50 stands for zero in the data rows.
Here are some points, one per row:
[41, 53, 46, 29, 51, 64, 33, 69, 26, 62, 70, 23, 67, 65, 65, 25, 71, 27, 51,
 42, 50, 71, 56, 68]
[67, 52, 54, 56, 64, 25, 56, 20, 54, 34, 26, 53, 25, 23, 35, 50, 24, 64, 56,
 68, 69, 24, 50, 39]
[43, 66, 53, 53, 28, 48, 55, 55, 61, 64, 44, 53, 51, 51, 65, 64, 50, 46, 51,
 27, 38, 41, 51, 65]
[66, 28, 49, 60, 53, 64, 68, 45, 30, 58, 60, 53, 46, 59, 49, 46, 65, 66, 49,
 44, 48, 72, 46, 58]
[27, 56, 51, 46, 62, 37, 26, 68, 68, 63, 28, 44, 65, 49, 63, 59, 19, 49, 51,
 67, 70, 27, 49, 55]
[55, 43, 53, 64, 38, 61, 51, 30, 20, 55, 50, 69, 25, 63, 44, 31, 43, 57, 47,
 27, 26, 53, 47, 65]
[58, 71, 45, 18, 65, 49, 60, 61, 49, 54, 62, 20, 58, 52, 70, 58, 70, 43, 53,
 55, 39, 63, 53, 43]
[43, 33, 50, 52, 46, 61, 42, 50, 58, 64, 29, 48, 49, 60, 39, 58, 21, 63, 50,
 55, 65, 32, 50, 67]
[69, 53, 56, 58, 67, 38, 67, 62, 49, 35, 54, 62, 63, 49, 63, 41, 48, 39, 51,
 63, 47, 59, 50, 29]
[23, 64, 51, 35, 29, 69, 19, 27, 65, 41, 60, 26, 34, 74, 50, 70, 61, 62, 49,
 37, 65, 62, 47, 42]
[40, 54, 46, 60, 52, 41, 36, 57, 31, 62, 44, 61, 62, 45, 57, 24, 38, 33, 49,
 62, 26, 48, 45, 68]
[66, 56, 43, 36, 56, 63, 68, 46, 46, 48, 65, 47, 35, 66, 59, 45, 66, 59, 45,
 48, 47, 74, 44, 49]
[31, 51, 58, 69, 58, 39, 33, 61, 65, 67, 29, 66, 61, 37, 50, 69, 34, 58, 50,
 66, 65, 26, 53, 67]
[49, 68, 48, 29, 44, 58, 49, 21, 29, 30, 54, 25, 37, 63, 66, 36, 56, 43, 49,
 35, 31, 42, 51, 26]
[62, 32, 50, 57, 65, 45, 58, 50, 55, 43, 68, 57, 62, 45, 25, 62, 57, 66, 48,
 61, 45, 72, 54, 44]
[44, 51, 55, 51, 30, 69, 54, 47, 42, 62, 54, 51, 31, 67, 54, 49, 52, 37, 52,
 45, 62, 34, 48, 62]
[60, 59, 51, 60, 61, 31, 63, 59, 72, 29, 63, 61, 64, 33, 54, 65, 56, 60, 49,
 66, 40, 66, 50, 29]
[67, 50, 51, 61, 67, 50, 65, 58, 57, 67, 54, 50, 55, 43, 45, 60, 60, 64, 47,
 74, 55, 40, 51, 70]
[18, 62, 49, 43, 26, 68, 24, 61, 45, 32, 61, 49, 59, 65, 65, 43, 50, 28, 49,
 19, 47, 66, 53, 31]
[35, 28, 51, 66, 35, 38, 35, 42, 64, 43, 43, 57, 46, 24, 25, 62, 59, 62, 49,
 36, 63, 36, 56, 39]
[64, 45, 45, 36, 67, 52, 63, 67, 32, 60, 64, 32, 73, 43, 35, 32, 60, 46, 49,
 61, 52, 62, 48, 64]
[30, 66, 48, 64, 34, 66, 33, 21, 64, 41, 34, 59, 30, 64, 70, 67, 46, 64, 50,
 35, 67, 35, 49, 48]
[62, 36, 50, 30, 59, 29, 53, 57, 28, 66, 64, 29, 45, 26, 27, 23, 64, 20, 48,
 52, 40, 60, 48, 65]
[54, 56, 48, 52, 50, 44, 55, 53, 59, 23, 37, 67, 47, 44, 54, 55, 30, 46, 49,
 55, 46, 41, 52, 39]
[61, 59, 50, 35, 55, 68, 61, 65, 58, 51, 64, 31, 69, 63, 61, 61, 57, 61, 48,
 60, 65, 65, 49, 45]
[41, 45, 48, 62, 54, 27, 42, 36, 51, 71, 38, 62, 38, 25, 38, 42, 47, 36, 51,
 54, 53, 31, 52, 64]
[67, 60, 54, 35, 66, 44, 72, 65, 70, 24, 69, 30, 66, 47, 59, 62, 57, 64, 48,
 61, 60, 62, 49, 23]
[25, 27, 48, 51, 38, 62, 27, 27, 32, 37, 30, 53, 27, 68, 50, 32, 25, 37, 56,
 46, 30, 49, 49, 41]
[49, 59, 46, 60, 70, 32, 45, 52, 54, 60, 55, 58, 52, 40, 57, 50, 52, 58, 55,
 68, 58, 63, 49, 66]
[63, 48, 49, 54, 27, 62, 65, 57, 55, 46, 51, 56, 61, 62, 54, 60, 59, 49, 45,
 32, 62, 36, 54, 47]
[41, 68, 49, 58, 53, 56, 27, 50, 63, 67, 64, 55, 53, 54, 65, 54, 56, 61, 49,
 53, 49, 59, 47, 69]
[65, 30, 48, 50, 62, 65, 52, 61, 55, 27, 43, 54, 54, 62, 49, 52, 51, 41, 51,
 66, 67, 34, 55, 31]
[43, 56, 51, 64, 36, 38, 54, 51, 59, 44, 60, 57, 52, 50, 57, 62, 62, 70, 54,
 34, 27, 61, 45, 36]
[66, 50, 47, 46, 64, 55, 61, 56, 33, 63, 26, 52, 48, 62, 48, 34, 35, 28, 54,
 62, 52, 33, 49, 60]
[63, 47, 51, 44, 26, 45, 68, 50, 60, 72, 31, 49, 25, 46, 46, 56, 35, 47, 55,
 24, 58, 43, 52, 68]
[31, 64, 49, 63, 44, 64, 27, 65, 57, 36, 61, 66, 60, 64, 66, 52, 60, 66, 50,
 49, 47, 61, 52, 28]
[65, 26, 49, 22, 63, 27, 52, 27, 50, 43, 37, 34, 44, 30, 25, 53, 39, 29, 48,
 64, 59, 35, 49, 45]
[41, 47, 46, 53, 27, 44, 48, 52, 66, 62, 68, 57, 67, 42, 45, 60, 70, 56, 51,
 29, 27, 58, 54, 62]
[65, 70, 57, 51, 53, 70, 70, 54, 40, 46, 36, 49, 26, 62, 67, 41, 28, 47, 50,
 40, 41, 42, 45, 43]
[34, 30, 52, 65, 70, 34, 39, 64, 65, 67, 60, 62, 55, 25, 23, 67, 55, 71, 47,
 68, 64, 59, 50, 71]
[64, 47, 54, 26, 30, 46, 69, 33, 20, 29, 44, 36, 51, 43, 41, 26, 56, 23, 49,
 26, 28, 42, 50, 38]
[34, 68, 48, 57, 53, 67, 29, 69, 39, 45, 72, 61, 63, 69, 72, 42, 68, 45, 48,
 46, 50, 62, 48, 40]
These points spread out most along one direction. For each point below, how far along it does it lie, from 0 to 99? 50 is the average, and the first point above lies past it. One standard deviation of the points above along it is 16.
[62, 27, 50, 47, 63, 24, 56, 38, 62, 65, 31, 46, 37, 20, 21, 64, 33, 64, 53,
 58, 68, 36, 53, 69] 11
[45, 37, 52, 70, 44, 32, 58, 62, 29, 37, 56, 68, 63, 34, 36, 23, 55, 29, 51,
 42, 27, 56, 55, 33] 52
[57, 60, 51, 29, 68, 61, 60, 33, 48, 49, 48, 20, 29, 65, 57, 51, 52, 53, 52,
 63, 41, 58, 52, 42] 60
[37, 41, 45, 56, 24, 55, 41, 74, 67, 71, 61, 56, 60, 50, 43, 63, 61, 58, 49,
 44, 58, 56, 54, 64] 48
[67, 69, 48, 45, 56, 61, 68, 19, 30, 28, 38, 56, 33, 62, 62, 29, 39, 37, 50,
 66, 41, 45, 44, 24] 59
[30, 27, 53, 59, 48, 35, 29, 47, 55, 46, 63, 52, 63, 29, 27, 59, 69, 65, 49,
 50, 64, 73, 45, 39] 42
[58, 46, 53, 39, 65, 54, 50, 64, 55, 61, 29, 56, 45, 47, 36, 49, 28, 38, 49,
 69, 39, 30, 47, 59] 32
[50, 64, 54, 72, 31, 62, 63, 42, 56, 50, 51, 63, 70, 70, 65, 61, 50, 63, 47,
 27, 65, 48, 51, 55] 56
